Small tables with named rows and columns. After each table, cells are looked up by row and column.

numi.tsv
	varikig	nuruzov
mirus	122	122
zisil	241	127
guz	152	196
maf	180	57
sotarug	151	68
papepi	148	154
sokogin	119	182
kefodiz	136	148
dogipu	150	206
nosedor	176	143

What is the varikig of papepi in numi? 148
What is the nuruzov of sotarug in numi? 68
What is the nuruzov of sokogin in numi? 182
What is the nuruzov of guz in numi? 196
What is the varikig of sotarug in numi? 151
What is the varikig of dogipu in numi? 150
What is the nuruzov of mirus in numi? 122
What is the varikig of nosedor in numi? 176
What is the varikig of zisil in numi? 241
What is the nuruzov of papepi in numi? 154
What is the nuruzov of maf in numi? 57
What is the varikig of sokogin in numi? 119
What is the varikig of mirus in numi? 122
What is the varikig of maf in numi? 180

zov.csv
,gis,faru,dom,ros,kez,deledup,latodu,mefotum,vefonib,ruvi
gukunol,6818,5719,2244,2875,1274,2953,1951,5369,431,2018
dus,7148,6576,2205,2524,2356,2581,2073,5474,314,2129
goz,4090,1260,3388,3636,3440,7445,9382,3184,7343,9394
nudi,3365,2651,7464,5756,1423,8093,2689,7800,6967,2693
solofo,4551,4337,3478,6189,2097,3758,2491,3687,1828,2534
pirit,3700,2991,7083,5192,955,7667,1865,8110,6249,1885
fenar,4214,1285,3241,3440,3317,7372,9337,3227,7196,9353
sesat,4580,2356,2467,4040,4531,5878,9354,1959,5773,9360
kogakud,7256,6013,2016,1755,1827,3138,2590,5754,821,2656

kogakud, ros => 1755
kogakud, gis => 7256
gukunol, latodu => 1951
fenar, latodu => 9337
goz, vefonib => 7343
dus, vefonib => 314
nudi, faru => 2651
sesat, ros => 4040
sesat, kez => 4531
fenar, vefonib => 7196
fenar, gis => 4214
kogakud, deledup => 3138
dus, faru => 6576

Table tubuz
            vof   reveg
voz       12745   67797
tav        -758  -73001
kir      -61654  -35417
fal      -53776  -29817
bis      -17141  -85316
tase     -28025  -89287
gim      -45398    8974
pitirem  -34850   32548
pefo      33606   39184
rivi     -57171  -50922
zugudaz  -35666  -89642
nademe   -45680   11729
seg      -51355   -7913
sazada     9011  -67145

vof of bis is -17141
reveg of pitirem is 32548
vof of zugudaz is -35666
vof of gim is -45398
reveg of voz is 67797
vof of pitirem is -34850
reveg of rivi is -50922
vof of sazada is 9011
reveg of bis is -85316
reveg of sazada is -67145
reveg of tase is -89287
vof of pefo is 33606
reveg of seg is -7913
reveg of fal is -29817
vof of nademe is -45680
reveg of pefo is 39184
vof of tase is -28025
reveg of nademe is 11729
vof of voz is 12745

tuniz:
|  | div | pagifub | mur |
|---|---|---|---|
| golevag | 33 | 23 | 20 |
| vibamum | 87 | 77 | 28 |
| nin | 74 | 60 | 53 |
| bukug | 50 | 49 | 76 |
| vunuma | 65 | 52 | 30 |
| vizetib | 73 | 78 | 67 |
| suvudir | 82 | 63 | 68 |
| tazazi | 61 | 69 | 75 |

div of tazazi = 61
pagifub of golevag = 23
pagifub of vunuma = 52
div of vizetib = 73
div of nin = 74
div of vibamum = 87

voto.tsv
	rogane	vuki	dobabo	kalosuk	budema	buz	gepuzam	tasap
penot	211	4993	-826	6151	-6794	-5776	-2729	104
fidof	-3640	-3052	-1727	581	-5654	-5153	4470	-1392
lesutok	3549	-6373	3121	-1459	-1556	-323	-5253	2994
lum	-5225	-6131	-6628	-36	-531	1196	976	-5795

What is the rogane of fidof in voto? -3640
What is the budema of lesutok in voto? -1556
What is the kalosuk of lesutok in voto? -1459
What is the vuki of lum in voto? -6131
What is the budema of fidof in voto? -5654
What is the kalosuk of lum in voto? -36
What is the tasap of penot in voto? 104
What is the gepuzam of lesutok in voto? -5253
What is the dobabo of fidof in voto? -1727
What is the dobabo of lesutok in voto? 3121
What is the vuki of penot in voto? 4993
What is the tasap of lesutok in voto? 2994
What is the dobabo of penot in voto? -826
What is the budema of penot in voto? -6794
What is the gepuzam of fidof in voto? 4470
What is the kalosuk of fidof in voto? 581

koz.csv
,fefoni,gusi,neb,tak,vegevo,sus,boz
ler,91760,84921,-53172,-36562,86724,-40629,36841
ges,91472,92060,-53497,-43283,90419,-41396,46586
vof,-30052,19989,63881,20562,-20813,29444,-9794
tibuto,-37891,-5414,70930,21500,-35225,21932,-15985
zalate,-29829,-23212,55940,44605,-21264,79490,-36921
pegos,-54791,-42581,81790,78751,-38716,88005,-52849
boraso,78129,-36561,-58738,83094,92321,70069,69130

neb of pegos: 81790
fefoni of tibuto: -37891
tak of pegos: 78751
boz of tibuto: -15985
gusi of vof: 19989
tak of ler: -36562
vegevo of ges: 90419
fefoni of boraso: 78129
gusi of ler: 84921
fefoni of ler: 91760
sus of ler: -40629
boz of ler: 36841
gusi of ges: 92060
fefoni of zalate: -29829
neb of ler: -53172
boz of boraso: 69130
gusi of boraso: -36561
boz of vof: -9794
sus of boraso: 70069
Row with the largest gusi: ges

depom:
|  | vulur | vuk |
|---|---|---|
| ruf | 5605 | 5294 |
| tum | 8504 | 907 |
| notu | 3898 | 5937 |
| kila | 2345 | 8215 |
| dolelif | 5492 | 5712 |
| gifipo | 7906 | 2124 |
| deg | 5616 | 5681 |
| vadap | 8392 | 1051 |
| mur | 1743 | 9022 |
| sufofi | 1559 | 9248 |
| bazasar | 4872 | 4552 |
| tuv | 5437 | 5899 |

What is the vuk of tuv in depom?
5899
What is the vuk of kila in depom?
8215
What is the vuk of mur in depom?
9022
What is the vulur of deg in depom?
5616
What is the vuk of gifipo in depom?
2124
What is the vuk of dolelif in depom?
5712
What is the vulur of tuv in depom?
5437
What is the vulur of mur in depom?
1743
What is the vulur of sufofi in depom?
1559
What is the vulur of gifipo in depom?
7906
What is the vuk of tum in depom?
907

